In the data rows, the value 128 means zero.
Here are some numbered points:
[123 131 152 173 144 146 135 111  97 122 141 135 145 181 118 102 103 112 114 112 179 149 157 170] 0
[129 106 165 135 171 137 120 111 115 161 166 131 139 156 143  97 101 113 126  89 146 153 143 118] 1
[145  90 177 174 177 161 174 105 137 168  90 133 186 199  65 138 108  70  70  84 161 145 145  40] 2
[112  91 172 154 186 143 157  88  97 185 167 137 123 166 131  92  76 101 102  93 131 193 179 176] 3
[162  81 175 153 178 165 134  94 125 178 137 124 171 182 111 119  84  81  83  91 168 179 156 140] 4
[114 145 106 105 102 149 119 142 142 143 155 107  85  96 157 137 163 127 156 128 112  81 155 155] 5
[ 95  84 177 144 158 116 188 138 117 157 145 124 118 116 167 104 100 135 135 120  95 179 141 157] 6
[125 172  84  91  84  92 157 176 137 102  89 148 112 109 115 132 184 134 173 182 115  85  62 110] 7
[ 51 183  99 102 112  76 168 157  90 122 138  82 107 109 145  87 142 184 138 161  88 168  71 120] 8
[150 143 105 123  98 121 104 106 113 140 110 177 103  99 167 128 133 130 146 147 141  94 116 107] 9
[129 165 110 106 110 130 157 166 129 134 148 123  98 113 153 127 173 134 160 133 118  96 164 134] 10
[119 116 116 123 146  70 136 124 101 127 110 150 136 115 158 108 113 135  89 145 139 148 103 103] 11
[123 140 118 122 105 143 140 151 135 150 142 118  84  85 152 123 153 130 152 148 130  88 153 158] 12
[117  78 152 152 160 140 139  93 117 139 147 104 152 140 110 114 128 118 110 116 133 137 120  95] 13
[151  74 170 156 182 174  97  76 132 177 140 168 181 183 124 102  83  66  74  77 187 159 172 129] 14
[122 155  83  98  85  75 113 155 134  58  80 130 110 103  94 147 149 151 180 159 102  64  56 120] 15
[ 90 144 134 119 131  67 160 144  77 115 103 115 135 106 155  91 128 162 116 154 109 168  98  87] 16
[ 83 168  95  91 116 111 161 168 106 101 148  82  89  79 184  97 148 173 151 165 109 135 108 116] 17
[130 125  87 177 131 141 105 134 172 108  90 132 131 115 132 181 137 140 110 125 149 127 133 149] 18
[131  96 166 146 177 167 127  86 118 150 161 152 163 170 135 110 101  82  88  87 165 154 157 126] 19
[137 141 115 116 105 145 137 117 143  91  92 153 136  90 116 130 131 113 171 146  85 119  84  86] 20
[112 143 115  88 112 127 138 135 142 126 144 119  99 112 150 126 158 122 156 143 108 100 155 127] 21
[ 73 196 111 106 108  62 184 172  81  89 156  80  97 106 168  74 140 183 146 172  79 170  90 146] 22
[107 162 105  82  98 144 141 157 151 153 141 105  85  94 158 145 157 140 140 129 137  81 149 150] 23
[118 148  78  88  78  73 126 163 103  53 112 105  82 130 103 146 174 145 186 165  93  63  70 137] 24
Which three points above are nearest to each new point by angle? Their numbers follow each, nearest first.
[100  48 182 145 162 121 137 132 124 133 135  96 114 104 137  90  90 112 135 114 122 150 135 148] --> 6 3 1
[160 132 132 158 153  78 214 154 130 125 154 154 144 173  79 117 184  84  72 164  99 168 109   0] --> 2 13 16
[128 153 100 103  97 152 109 140 143  95  93 162 129  82 116 124 145 122 170 173  92  99  72 115] --> 20 7 15
[126 123 104 148 124 158  99 108 126 107  70 164 123  93 122 117 111 127 150 129 130 134  59 127] --> 20 9 15
[123 113 156 126 158 124 151 161  94 173 140 124 141 109 133 102 100 139 136 103 128 151 155 125] --> 6 1 3
[147 104 119 143 105 151 135 117 193 114 100 162 173 130  73 189 128 107 142 137  92 109 128  81] --> 20 2 18
[152 126 148 139 155 153 146 114 161 137 131 147 128 141 108 135 137  98 110 125 127 144 144  69] --> 2 19 14
[130  97 143 145 138  89 119 119 121 134 125 151 151 132 133  92 119 130 118 119 147 149 124 103] --> 11 1 13
[147  96 158 155 157 175 132  95 129 162  99 153 180 159  69 155 114  82  87 110 146 124 126  67] --> 2 14 4
[109  41 169 153 161 135 137 128  96 128 152  71 105 114 142 119  91 129 149 113 112 146 153 142] --> 6 3 13
[149 119 110 138 109 182 104 104 146 102  61 140 129  80 106 113 128 116 166 154  81 147  64 102] --> 20 15 7
[202 121 133 174 111 136  53  92 118  80  94 116 143 172  73 204 101 138  95  67 161  58 148 166] --> 18 0 14
[ 96 104 143 104 142 138 161 157 109 170 189  90 152 112 170 103 133 172 152 151 113 160 146 179] --> 6 22 17
[ 59 220  82  75  89  43 185 188  84  72 171  66  64 109 157  78 162 200 153 178  84 149  96 158] --> 22 8 17
[171 120 115 116 110 129 121 124 164 116  77 179 149  69 103 124 160 105 174 165  57 131 100  62] --> 20 7 15
[142 105  97 133 112 188 104 116 165  97  75 141 143 103  71 127 122 125 180 147  84 136  78 122] --> 20 15 7
[133 102  98 123 119 115 115 125 168 113  98 130 111 134  94 189 123 139 126 123 111 115 131 153] --> 18 15 24
[132 116 113 153 135 129 109 108 199 123  70 110 112 108 115 168 127 134 139 111 107 102 148 162] --> 18 5 15
[129  86 116 156 135 149 110 125 190 135  70 151 106 102  86 162 109 150 145 125 105 127 142 136] --> 18 20 15
[132  90 124 176 147 124  47  97 151 107 139 175 154 138 110 124 100 121 100 107 176 113 106 148] --> 14 19 18
[114 132 132 166 141  94  94 104 120 123 132 171 137 136 156 115 113 128 112 118 162 132 122  93] --> 11 14 19
[134 174  98  91 111  97 161 165  98 112 118 108  99  95 177  81 156 152 143 147 141  89 138  97] --> 17 10 22
[105  76 186 151 197 122 166  98 113 186 144 129 123 150 161  92  79 108 107 107 122 189 172 174] --> 3 6 1
[109 168  94  80 122 122 164 182 100 113 120  96 105  85 162  94 156 148 143 156 123 114 125 102] --> 17 22 8
[ 80 153 110 117  86  99 142 151 135  92 165  79  86  87 164 104 162 191 159 155 104 120  92 141] --> 17 22 8
[169 111 111 167 102 111  76 117 136  73  68 141 135 148  69 220 106 121 120  90 137  81 123 141] --> 18 15 24
[168 111 119 140 128 152 144 128 195 125 125 191 144  94  83 147 175 107 149 157  90 140 129  48] --> 20 7 2
[151 131 127 131 141 157 122 116 173 150 109 179 158 120 122 159 133 111 143 143 100 127 138 105] --> 20 2 18
[ 79 149 114 118 114  79 152 144  72 105 137 119 132 117 158  77 114 158 109 149 122 163  92  97] --> 16 8 22
[ 85 139 119 124 103 110 151 152 109 110 196  88  90 126 165 123 162 164 149 161  92 165 105 180] --> 22 17 8
[170 133 148 141 114 109 177 118 177 139 140 158 185 152  66 158 185 117  98 173 100 153 101  20] --> 2 20 13
[188 110 107 176  90 123  76 101 131  59  64 140 141 157  69 231  97 122  90  78 137  79 136 154] --> 18 15 2
[ 81 212  93  73  83  53 167 191  70  81 154  63  79 118 152  80 157 189 172 176  74 149 105 158] --> 22 8 17
[137 113 103 155 116 110 116 127 158 123  80 129 110 123 103 188 140 127 120 113  99 108 127 169] --> 18 15 24
[145 140 128 152  91 117 112 116 179 101  71 151 150 128  87 203 113 137 135  95 114  88 127 135] --> 18 15 20
